The rows below fall into families. The same turns and mirrors carry the whole set onto itself and the rows of a family onto each other. For each named row, which other rows are in its family? Write them in the order they are listed.
These 32 rows form 4 families of 8 rows each.
J_20: -.21,-.02,-.02,.09,-.06,.22,-.17,.07,.33,.10
J_918: -.14,.03,.08,.23,.20,.00,-.45,.35,.07,.21
J_266: -.18,-.16,.18,.35,.18,.15,-.05,.35,.08,.36
J_800: -.21,-.05,.00,.32,-.11,.03,.13,-.18,-.03,.17
J_601: -.11,-.08,.09,.26,.25,-.02,-.46,.30,.12,.16
J_898: -.12,-.17,.29,.22,-.20,.02,-.24,.15,.14,.03
J_703: -.17,-.22,.18,.35,.18,.09,-.01,.30,.06,.38
J_85: -.22,-.02,.05,.10,-.05,.22,-.27,.04,.33,.12
J_216: -.21,-.02,.02,.06,-.02,.17,-.20,-.01,.33,.17
J_206: -.12,-.08,.34,.23,-.14,-.06,-.23,.17,.15,.03
J_347: -.23,-.16,.19,.44,.20,.08,-.05,.27,.11,.40
J_720: -.21,-.14,-.02,.31,-.04,.08,.17,-.16,-.07,.13
J_145: -.21,-.04,-.26,.35,.27,.06,-.10,-.05,-.06,.29
J_605: -.14,-.19,.13,.48,.15,-.14,-.16,.13,-.27,.23
J_509: -.15,.00,.13,.24,.16,.02,-.51,.29,.06,.17
J_787: -.12,-.11,.08,.52,.16,-.17,-.13,.14,-.25,.16
J_974: -.23,.04,-.19,.34,.32,.09,-.11,-.02,-.14,.27
J_71: -.11,-.08,.10,.28,.21,.01,-.45,.34,.04,.21
J_116: -.22,-.02,-.22,.30,.27,.08,-.08,-.12,-.11,.25
J_458: -.22,.05,-.03,.09,-.02,.24,-.18,.01,.28,.08
J_510: -.20,.08,-.08,.19,-.05,-.05,-.33,-.15,-.03,-.07
J_756: -.12,-.13,.07,.46,.18,-.13,-.07,.09,-.31,.20
J_170: -.10,.04,-.11,.14,-.06,-.07,-.28,-.15,-.02,-.06
J_926: -.12,-.12,.33,.26,-.15,.01,-.27,.25,.13,.06
J_619: -.19,.01,-.07,.19,-.07,-.03,-.30,-.22,-.08,-.04
J_64: -.23,-.06,.01,.28,-.08,.07,.10,-.21,-.03,.10
J_314: -.24,-.17,.01,.31,-.08,.03,.11,-.19,-.03,.12
J_740: -.15,-.17,.31,.24,-.20,-.05,-.29,.18,.11,.08
J_894: -.23,.01,-.21,.30,.32,.08,-.04,-.03,-.08,.23
J_306: -.20,-.15,.16,.42,.21,.09,-.04,.29,.00,.42
J_497: -.17,-.12,.11,.45,.16,-.18,-.16,.08,-.30,.21
J_997: -.14,.01,-.06,.15,-.08,-.01,-.29,-.14,.01,-.11

Same family as J_605: J_266, J_898, J_720, J_509, J_974, J_458, J_619
Same family as J_85: J_71, J_116, J_756, J_926, J_64, J_306, J_997

The rows below fall into families. The same turns and mirrors carry the whole set onto itself and the rows of a family onto each other. For each named row, which other rows are in its family? Write them in the order they are listed.
These 32 rows form 4 families of 8 rows each.
J_169: .21,.10,-.05,.05,.14,-.04,.06,.21,-.23,-.02,-.34,.24,-.16,-.06,-.24
J_815: .05,.21,-.22,-.01,.05,-.24,.08,-.20,.21,-.03,-.16,-.31,-.09,-.14,.10
J_571: .04,.26,-.26,-.04,.06,-.32,-.02,-.06,.10,-.04,-.05,-.33,-.06,-.17,.11
J_960: .20,-.13,.15,.13,.23,-.07,.01,.04,.09,.18,.02,.23,-.02,-.24,.05
J_474: .08,.16,-.10,-.03,-.24,-.27,-.12,-.11,.12,.13,-.03,-.22,-.02,-.25,-.11
J_451: -.11,.03,-.27,-.16,-.11,-.16,-.09,.00,.00,.16,-.04,-.25,-.17,.05,-.09
J_450: .23,.08,-.06,.03,.09,.03,.14,.10,-.14,-.04,-.36,.28,-.12,-.02,-.24
J_649: .37,-.08,-.01,-.05,.01,-.16,.04,-.05,-.21,.05,-.12,.25,-.07,-.28,-.09
J_721: -.12,.01,-.24,-.13,-.12,-.11,-.03,-.12,.08,.18,-.15,-.23,-.21,.06,-.08
J_148: -.28,-.15,-.22,.15,.13,-.02,-.12,-.07,.01,.13,.02,-.10,-.10,-.07,-.14
J_331: -.24,-.14,-.29,.09,.08,.03,-.06,-.09,.04,.08,.10,-.03,-.04,-.04,-.16
J_107: -.26,-.08,.04,.25,.02,.11,-.03,-.07,.18,-.04,-.13,-.07,.04,-.06,-.18
J_172: .34,-.12,.06,.02,.05,-.15,.03,-.10,-.18,.10,-.24,.20,-.15,-.28,-.07
J_834: -.10,-.14,-.28,.29,.16,-.13,-.14,.17,.14,-.09,-.17,-.03,.01,.08,-.20
J_282: -.25,-.01,-.06,.15,.01,.02,-.14,.14,-.01,-.08,.11,-.08,.13,-.07,-.19
J_322: .23,-.16,.20,.14,-.02,-.17,-.16,.07,-.21,-.09,-.05,.08,.00,-.27,.02
J_794: .24,.29,-.13,.09,.19,-.07,.23,.04,.03,-.25,-.28,.07,-.11,.00,.08
J_741: .07,.13,-.07,.01,-.24,-.25,-.10,-.18,.17,.13,-.09,-.22,-.05,-.25,-.11
J_584: -.01,-.13,.01,-.07,-.10,-.29,-.18,.07,.08,.10,-.20,-.34,-.10,.00,.03
J_746: .21,.32,-.09,.13,.26,-.15,.11,.16,-.09,-.21,-.28,-.02,-.16,-.05,.09
J_52: .27,-.22,.16,.11,-.10,-.04,.02,-.16,.00,-.14,-.13,.18,.02,-.19,.01
J_445: -.08,-.15,-.32,.25,.13,-.09,-.09,.13,.17,-.13,-.15,.01,.05,.10,-.22
J_846: .22,-.11,.10,.08,.21,-.08,.03,.07,.07,.15,.10,.26,.03,-.23,.05
J_817: .21,.24,.02,.05,-.09,-.05,-.01,.18,-.12,-.15,-.24,.06,-.28,.13,.03
J_954: -.13,.04,-.27,.30,.35,-.16,-.02,-.01,.15,-.12,-.10,-.17,-.01,-.12,.02
J_766: .06,-.13,-.11,-.20,-.22,-.18,-.02,-.05,.19,-.01,-.08,-.20,.05,.09,.01
J_920: .20,.14,.07,-.14,.00,-.03,.09,.30,-.02,-.09,-.22,.15,.10,.06,-.17
J_955: .14,.09,.21,.03,.08,-.04,.06,.23,.04,.01,-.47,.05,-.06,.02,-.14
J_810: .31,.09,-.05,.07,.28,-.22,.12,-.04,-.02,-.09,.02,.10,.03,-.32,.17
J_259: .22,.21,.01,.06,-.13,-.01,.04,.09,-.06,-.17,-.28,.08,-.28,.15,.04
J_896: .28,.05,.02,.15,.31,-.21,.12,-.13,.05,-.02,-.14,.05,-.07,-.33,.19
J_262: -.09,.06,-.35,.20,.29,-.12,.06,-.03,.18,-.19,.02,-.09,.08,-.08,-.01

Same family as J_955: J_107, J_282, J_322, J_584, J_52, J_766, J_920
Same family as J_846: J_960, J_474, J_834, J_741, J_445, J_817, J_259

The rows below fall into families. The same turns and mirrors carry the whole set onto itself and the rows of a family onto each other. For each named row, which other rows are in its family? Write them in the order they are listed.
These 30 rows form 5 families of 6 rows each.
J_798: -.02,.01,-.29,-.17,.23,.20,.04,.31,.00,.03,.15,.52,-.05,.30
J_581: -.22,-.01,.16,-.18,.16,-.01,-.06,-.19,.01,-.40,-.11,.49,.05,.35
J_264: .10,.20,-.23,-.16,.39,.09,.05,.13,.03,-.12,.18,.40,-.11,.27
J_110: -.11,-.09,-.10,-.20,.12,-.12,.55,.10,-.07,-.07,.09,.21,.08,.36
J_600: -.20,-.01,-.28,-.09,.11,.07,.47,-.01,-.16,-.23,.03,.09,-.06,.35
J_401: -.16,-.08,-.15,.04,.02,.00,.52,.00,-.10,-.09,-.04,.37,-.06,.48
J_580: -.31,-.23,.13,.09,.12,-.16,.03,.17,-.07,-.35,-.03,.46,.07,.21
J_952: -.11,.09,-.21,-.05,.13,.14,.02,.22,.14,.14,-.05,.46,.21,.17
J_936: .07,.00,-.21,-.20,.27,.08,.06,.35,.10,-.21,.23,.34,.10,.17
J_677: -.15,.01,.16,.09,-.09,.19,-.02,.08,-.21,-.12,.13,.40,.30,.14
J_236: -.11,.26,-.11,-.23,.33,.01,-.16,.09,-.10,-.19,.07,.26,-.02,.46
J_914: -.30,-.07,.13,.01,.24,.03,.03,-.14,-.29,-.18,.08,.33,.04,-.03
J_728: -.19,.15,-.04,.02,.06,-.03,.19,.01,-.36,-.08,.12,.12,.16,.47
J_370: .03,.28,.06,-.20,.37,.08,-.06,.05,.03,-.10,.13,.29,-.01,.43
J_889: -.12,.07,-.19,-.36,.27,.25,.05,.20,.02,-.13,.11,.32,-.16,.13
J_231: -.15,-.08,.12,.00,.01,.36,.01,-.09,-.23,-.12,.14,.39,.26,.26
J_642: -.27,-.02,-.13,-.06,.11,-.08,.33,-.12,.08,-.04,-.24,.40,.14,.41
J_28: -.27,-.06,-.29,-.05,.37,.11,-.12,.13,-.16,-.07,.07,.33,.07,.06
J_374: -.37,-.21,-.30,.10,.21,-.11,.21,.14,-.19,-.13,-.05,.27,.11,.33
J_710: -.19,.08,.01,-.08,.34,-.20,-.02,.31,.05,-.09,.04,.36,-.10,.17
J_397: -.18,-.06,-.12,.06,.09,.05,.34,.02,.14,-.10,-.18,.35,.11,.58
J_98: -.11,-.03,-.23,-.03,.16,.35,-.04,.20,.10,.03,.01,.44,.16,.35
J_358: -.28,.09,.02,.00,.30,-.24,.30,-.01,-.19,.01,.00,.16,-.08,.19
J_492: -.11,.15,.01,-.07,.18,.10,.27,-.14,-.28,.04,.14,.12,.13,.49
J_302: -.05,-.19,.14,-.07,.05,.20,.04,-.04,-.24,-.28,.23,.57,.11,.19
J_711: -.06,-.01,-.13,-.02,.17,-.04,.47,-.14,-.28,-.09,.15,.27,.06,.45
J_245: -.06,-.01,.29,-.04,.12,.03,.06,-.09,.12,-.37,-.05,.46,.06,.43
J_704: -.17,-.19,.25,-.28,.03,.11,.22,-.04,-.09,-.31,.12,.44,.02,.09
J_753: -.08,-.18,.06,-.02,.01,.16,.16,.01,-.11,-.54,.15,.33,.11,.13
J_476: -.03,-.08,.20,.00,.06,.13,.09,-.06,-.01,-.43,.08,.58,-.08,.21

Same family as J_952: J_581, J_677, J_236, J_728, J_642
Same family as J_358: J_580, J_914, J_28, J_374, J_710
Same family as J_704: J_110, J_600, J_936, J_889, J_753
Same family as J_397: J_370, J_231, J_98, J_492, J_245

The rows below fall into families. The same turns and mirrors carry the whole set onto itself and the rows of a family onto each other. For each named row, which other rows are in its family? Write them in the order they are listed.
These 16 rows form 4 families of 4 rows each.
J_847: .02,-.03,-.17,.04,.05,.20,.02,.04,-.26,-.45,.25
J_515: .13,.02,.28,.08,-.11,-.06,-.14,-.08,.09,.08,.10
J_980: -.10,-.19,-.13,.05,-.08,.20,.01,-.12,-.25,-.46,.21
J_824: .02,-.16,.18,-.05,-.33,.15,.03,.15,-.27,-.27,.14
J_551: .16,-.12,.25,.19,-.02,-.10,.04,.01,.09,.10,.09
J_790: -.08,-.17,-.09,.06,-.08,.23,-.01,-.03,-.23,-.47,.31
J_769: .17,-.01,.00,.15,.10,-.01,-.05,-.39,.00,.01,.25
J_848: -.07,-.07,-.19,.08,.01,.21,-.08,.00,-.25,-.44,.23
J_782: .03,-.13,.14,-.01,-.16,.17,.04,.22,-.39,-.24,.06
J_611: .08,.00,-.04,.14,.13,.00,-.12,-.40,-.01,-.04,.17
J_3: .04,-.15,.15,.02,-.12,.18,.00,.30,-.34,-.18,.15
J_387: .04,-.24,.16,-.06,-.24,.15,.09,.19,-.30,-.20,.12
J_336: .10,-.04,.28,.08,-.01,-.05,-.13,.01,.10,.12,.10
J_369: .21,.02,-.08,.17,.15,-.07,.09,-.29,.05,-.09,.18
J_833: .11,-.03,.26,.19,.01,-.12,-.01,-.04,.11,.05,.02
J_11: .16,-.04,-.12,.20,.08,-.06,.04,-.37,.00,-.06,.15

Same family as J_3: J_980, J_551, J_611
Same family as J_782: J_790, J_769, J_833
Same family as J_848: J_387, J_336, J_11

